(in the rows, 128 means zero)
Where one turn sends some rows of the set: a few examples, then the rows asked:
Rutaz: [150 126 143 101 118 116 145 115 151 165 116 135 157 130 130 108 109 107
 135 166 140 135 144 139 140]
Pono: [125 142 117 148 114 125 133 128 147 151  96 139 166 166 108 121 169 117
 115 139 155 112 124 142 108]
Gopag: [146 128 151 112 117 120 143 128 157 182 115 139 156 133 147 117 117 115
 131 153 139 131 131 140 114]
zake: [113 126 111 122 133 118 109 116 151 138 114 141 186 113 123 131 133 119
 117 174 130 107 141 157 134]
Zoza: [132 129  82 142 118  97 141 104 137 134 140 134 161 106 132 122 136 114
 114 124 136 135 159 141 146]
rizo: [122 143 115 148 122 117 121 122 122 141 119 142 174 154 111 132 148 161
 125 119 150 130 122 136 101]
Bev: [147 131 125 141 126  99 118 129 170 146 132 122 168 117 128 123 154 122
 108 153 156 129 143 171 143]
pumi: [113 152 124 144 125 119 128 117 140 135 111 126 128 114 150 127 140 127
 115 107 137 135 155 114 134]
gimig: [127 144 136 149 135  98  89 111 160 142 101 128 152 104 122 144 112 124
 113 147 147 151 138 125 121]
durul: [145 130  98 125 128 155 165 104 160 129 105 142 179 126  94 130 136 118
 130 120 151 135 125 152 126]
foro: [154 110 132 100 124 111 129 101 134 170 124 132 144 124 131 126 107 123
 137 155 135 133 150 127 133]
bame: [152 137 107 140 122 103 110 113 127 127 114 131 147 152  85 126 140 153
 125 125 156 146 142 128 133]
fof: [143 121 145 116 123 112 134 110 135 179 129 135 156 122 147 130 104 133
 138 142 140 140 135 128 110]
Rup: [115 130 102 162 126 127 134 108 125 157 117 118 143 109 142 140 135 114
 122 117 136 117 154 114 117]
zirab: [126 144 100 157 122 127 126 138 160 155  84 143 140 117 126 132 113 101
 117 131 121 131 141 116 106]
poki: [157 119 140 106 122 105 134 102 136 166 132 127 148 122 132 120 105 126
 137 150 143 145 149 129 138]
rom: [136 159 121 171 122 136 143 153 155 150 102 123 148 118 128 118 116 118
 125 121 137 140 142 128 119]
pavob: [147 119 146 107 122 109 127 113 143 179 122 140 143 126 149 131 112 133
 132 140 136 138 136 126 111]
nerul: [153 127  97 114 125 141 152 105 177 128  97 151 157 130  98 133 148 113
 118 115 149 140 127 150 127]
ramet: [146 122 106 138 133 147 147  90 152 143 104 129 148 122 106 154 143 126
 126  96 159 140 127 128 108]
Sodeg: [128 128  90 120 125 126 134 123 133 129 128 135 146 119 134 117 146 134
 120 129 121 112 165 141 153]
molin: [158 131  79 140 116 119 136 152 168 145 110 144 146 123 116 115 130 112
 115 138 121 127 151 150 135]
fimi: [135 149  87 144 119 122 146 141 152 130 115 147 177 113 113 108 106 115
 124 143 121 138 146 147 138]
kuber: [138 124  98 117 129 135 151  75 152 121 108 142 161 119 100 141 141 118
 123 108 155 144 133 135 133]
Buko: [146 137 105 155 115 112 131 108 137 138 100 123 163 156  77 116 146 104
 122 150 164 130 140 133 135]
fefas: [123 144 126 127 134 112  94 138 170 136  99 150 170 114 123 132 115 136
 115 159 128 135 130 148 119]
dorim: [114 131 134 140 140 132 111 107 130 140 118 106 170 110 122 132 133 127
 128 163 148 109 153 140 144]
Mesi: [140 127 134 156 142 137  99 135 143 160 108 104 148 115 117 145 126 140
 129 152 145 116 145 136 120]
Taz: [140 127  92 140 125 112 108 103 115 132 108 136 159 148  80 134 130 144
 130 137 145 132 140 121 123]
zazat: [112 155 121 150 111 110 134 114 148 138  97 148 180 157 108 118 154 111
 113 138 158 130 119 136 110]
pido: [149 121 104 115 133 154 154  93 150 126 110 129 151 127 101 138 154 131
 129 106 155 130 138 142 137]
guvol: [130 137 119 121 135 152 144  92 152 124  96 139 150 123 110 146 136 137
 128  97 152 144 127 124 117]
Nol: [157 116 133 108 117 111 144 110 152 176 118 133 156 129 128 114 113  99
 133 167 142 131 144 139 133]
gural: [154 126 117 163 132 115 111 146 164 165 123 121 173 114 117 138 127 132
 120 154 146 128 132 162 112]
sus: [128 135 105 143 118  99 109 115 137 145 111 153 159 154 113 140 155 148
 113 118 147 134 122 130  96]
pufe: [134 126 128 138 131  92  97 100 161 143 115 117 141 110 128 138 150 111
 104 149 156 130 152 138 143]
par: [133 146 112 132 119 121 122 113 140 124  86 135 155 160  80 111 146 113
 122 153 152 125 141 128 141]
Remu: [150 141 116 137 127 147 155 113 173 136  98 142 160 127 105 138 136 125
 124 100 158 153 117 142 109]
Lev: [138 130 104 127 132 160 149 109 165 140  86 150 162 128 102 146 133 122
 127 111 143 133 117 135 102]
mel: [140 126 144 116 116 112 143 117 155 182 115 145 164 128 145 122 109 106
 130 155 139 136 128 135 109]

Gopag -> pavob
fefas -> Mesi
Where do these go?
Zoza -> fimi
sus -> Taz
Lev -> ramet

Where one turn sends some rows of the set: a few examples, then the rows asked:
kud: [169 132 130  99 127 127 129 127 112 133 120 150]
vudi: [159 135 139 127 124 127 102 133 120 163 137 147]
nekod: [138 153 102 118 128 103 143 123 106 133 151 140]
Tum: [118 124 134 104 150 142 162 139 132 145 115 132]
Tura: [122 136 144 102 117 149 140 114 133 122 152 123]
vazek: [152 131 140 156 129 107 127 133 120 152 132 133]
pirag: [140 119 155 134 131 128 107 135 112 158 116 125]
fodo: [116 130 124 125 134 140 120 120 128 101 137 113]
somi: [106 129 117 116 138 148 126 158 115 153 137 145]
rodun: [133 115 131 135 136 140 161 146 122 153 154 137]
rigam: [141 145 121 136 162 154 148 135 116 125 137 124]
Zised: [152 139 161 136 142 130 142 125 108 155 119 133]
bis: [140 144 125 140 138 155 136 116 143 128 156 136]
Ketos: [144 148 118 127 125 109 164 108 113 153 132 136]
kire: [125 157 136 150 123 104 139 130 116 155 135 128]
pumu: [133 148 125 140 154 144 110 117 127 115 140 129]
dorap: [140 146 113 100 119 100 142 128 124 119 124 125]
Kip: [150 121 151 108 128 112 116 122 122 138 107 121]
zuri: [114 137 112 127 147 145 100 111 131 141 142 141]
vog: [116 142 138  93 126 144 142 144 142 132 136 118]
Guze: [154 108 124 112 135 120 112 123 104 137 131 153]
fipa: [123 128 136 124 110 140 103 120 102 154 111 131]
gikif: [113 144 127 135 107 108 134 112 123 153 116 120]
Danup: [115 120  99 125 153 143 127 137 127 148 110 125]
Fareb: [118 130 128 109 123 140 158 160 122 152 138 139]
Supa: [135 146 122 128 145 150 119 100 141 119 127 127]
Munel: [135 158 138 114 161 135 135 119 135 119 124 122]
pive: [130 135  99 111 124 103 146 104 114 134 139 136]
sela: [141 136 127 128  98 118 118 123 127 143 104 120]
baki: [135 146 109 127 158 147 143 152 129 146 117 128]
zini: [119 141 105 126 114 105 126 124  90 140 133 129]
Gulu: [149 156 135 102 130 109 145 123 101 135 124 148]
naro: [139 128 103 130 130 104 129 122 125 150 157 152]
nulir: [117 125 100 124 137 163 124 115 121 130 125 123]
nika: [127 122 117 113 126 110 119 107  99 151 134 158]
vobus: [119 127 145 123 133 141 130 125 120 127 173 131]
bevet: [151 134 154 124 120 139 118 131 123 162 109 128]
Pup: [105 107 127 111 128 132 152 150 120 150 134 133]
nutez: [114 120 120 106 107 145 141 148 116 130 125 117]
telus: [109 116 135 122 145 136 130 140 137 151 162 134]

somi -> zini
Gulu -> rigam
Where do these go?
naro -> zuri
gikif -> Tura
Pup -> pive

